Each path below is one point turned by a fixed rotation once a step. After each direction that follows a path, write how fast that rotation turns it, in degrees each step (0 if it stays still).
Each turn is a multiple of 5 degrees from 10 to 175, or 0.
Each row of a path follows its step; steps can be skipped.
path 1
step 0: [  5  -6  -9   8   3 -16  -3   0  20  -6  -5  -5   3   9 -11  10  -6   7
  31 -14   3  -9   3   3   5  10  -7  13  19   9   9 -23 -24  12  -5 -10
 -12 -26   3  21 -19  -1  -4   8  -4  -2  -3   7  14   8   1  13   6  10
 -24 -12   5   3   6   4  11  -6  21   6   5   9  -5 -10   7 -13   6  13
  12 -30]
step 1: [  7 -15   6  -2  18  23  -2   6 -21  16  13   7   8   2   2  -7  -4  -1
  -6  11 -16   6  -8 -17  24  27  -5  -7 -10   7  -1 -15   1   8  -5 -16
  19  -1   0  -8  12   0   7 -11  10 -12   0  10  13 -20  -3 -23   5  -9
  11   5   2  -8  22  -4  19   7  11 -15   3  -7  -4  -2   0  -2  30  18
  22  -6]
step 4: [-10  -9   1  -6   0  24  -4  -1  -7   7  16   4  16   3 -12  30   7 -17
  -9  16   5  14 -11  15   2  10  10 -12 -16  10  -1  16  -1 -12   4 -15
  21   1   1 -33   5   4  16   7  15 -13 -13  19   8 -10   6   9 -11  -5
  10  -2   7  -9  -9  -9 -14  -4  11 -10  11  11  -5   3 -14  11  -6 -10
 -27  12]
step 6: [  5  -3   1   0  26  18  -4  12  -6   1 -13   2   8 -10   4   3  -5   5
  -7  -9 -24   5  14  13  -6   6  -7 -18 -11 -20  -1  -9  -6  -3  -1   9
   2  -4   2   2   6   6   7 -25  -7  12  -7 -18   7 -22  -7  21 -11  24
  -2   2  -3  10  -8 -36  -3  23  15  10  15   4  -1 -10  -5  -8  21   6
  23  -6]
step 7: [ -2   4  26 -13   4  14 -20   4  13   3  -7   9   5  -8 -25  -1   1 -15
  15 -10 -16  -8  -9   4  -1   4   2   7 -14  -5 -10   7   1   1  -3   7
  -8  -9   1   2 -17  -3  -2  12 -13 -12 -25   7   4   7  31  -9  11 -11
  17  15  -6  -5  29  -9 -18 -18  -6  -6  10  27 -15  -8   3  12   7  -8
   1  17]
step 10: [ 11   2  18   7 -15  -2 -12   6  30  18  18   5   1  13 -20   5  18 -10
   0  -9   1 -13   1   1  14  13  21   8  31  21   7  -1   3   3  11  -6
   6 -10  -4  -1 -12   6  -8  19  -8  -7   8  15   9  25   4   2   6 -22
 -14   9   0  -4   2   7  12   3   9  -4  16 -14 -17  -3  -7  17   2   1
   7 -19]
step 25: [  3  -3   2  -9   5  23  13  -7  17   2 -25  -6  -5  -1   1   1   6 -13
  -6   1 -20  11  -7  -9 -31   1   0   3 -15   4  -9  -5   5  -1  -3 -16
  -1  16   8  -1   0   7  11  15 -19   3   4   8  13 -20   3  10   4   9
 -14  -9  19  10 -11  16  -3   7 -12 -12  -4  34  -8 -19  -8   7  15  16
 -11  26]
step 26: [  2  14  22 -11 -10  -1 -22   6  22   7  16  -1  -2  15  -7  -4 -19  -5
  -5 -34  10  16  -5  12 -11 -17  10  23   4   9 -14   1   4   3   4 -12
   0  -2   4   3  -1 -12 -10 -16 -13 -19  -4  13   1  10 -10   8  -3 -23
  -4  -7   2  17 -10   3  13   5   3  11  22  -2 -15  -1  -2   0  11  -6
  13 -24]
Speeds:
[ 0 -2 -3 -5 -2  2 -2  2 -4 -8  2 -3  0  0  1 -9 -3  1 -2 -2  1  4  0  2
  2  2  0  2  1 -1  2  7 -2  3  1  0  2  3  2  2 -3 -4 -1  2  3  3 -1  1
  2  0 -1  4 -2  0  0  0 -4 -3  1 -4  2  3  0  1 -1 -3  2  3 -5 -3  7  4
 -2 -5]	140
[ 2  3  3 -1  0 -8 -5  1 -1  1 -2  3  0  0  2  1 -3 -5  4 -5  4  3  2  1
  1 -2 -2  2  7 -6 -1 -5  0 -4  1  0  6  0  6 -3  2  1  0 -3  2  1  5  3
 -2  0 -1  4  0  3 -2 -2  2  0  6  1  0  1 -1 -1 -3  0  0  2 -2  3  0  2
  2  0]	140
[-2  3 -1  0  2  1 -9 -1  5 -2 -3 -3 -1 -1  3 -1 -2  2 -3  0  0  0  2  1
  1 -2  4  6 -3  2 -2  0  6  0 -1 -2 -1  1  1 -6 -1  3  0 -4  2 -3 -5 -2
  1  0 -1  0  3  5  2  2  3  1 -4 -5 -5 -1 -5  4  3  4  4 -2 -4  3 -1  2
  1  0]	35
[-2 -3  2 -1  0  0 -4  1  3 -3  6 -1  1 -2  5 -4  5  1  0  0  1  2 -1 -3
 -1  2 -4  5 -1 -1  1 -9  6  3  1 -3 -1 -1  4  2  1 -1  0  5  0 -2  4  0
  2  0  3 -4  4 -4 -1 -4  1 -2 -4  6 -2  4  1 -2  1  4 -2 -2  3 -1  5  2
  3 -1]	45
[ 3 -1  7 -3 -2 -1 -2 -1 -1 -4  3 -1 -2  4  0  2  1  0  4 -4 -2 -5  3 -4
 -1 -1  3  5  1  4  0  3 -3 -4 -2 -2 -4  2 -4  5  4 -1 -2 -4  4  2  1  3
  1 -2 -4 -4  2 -5  0 -3 -4 -1  3 -3 -5 -1  0  3 -4  0  0 -5  1  1  0 -2
  0 -2]	155
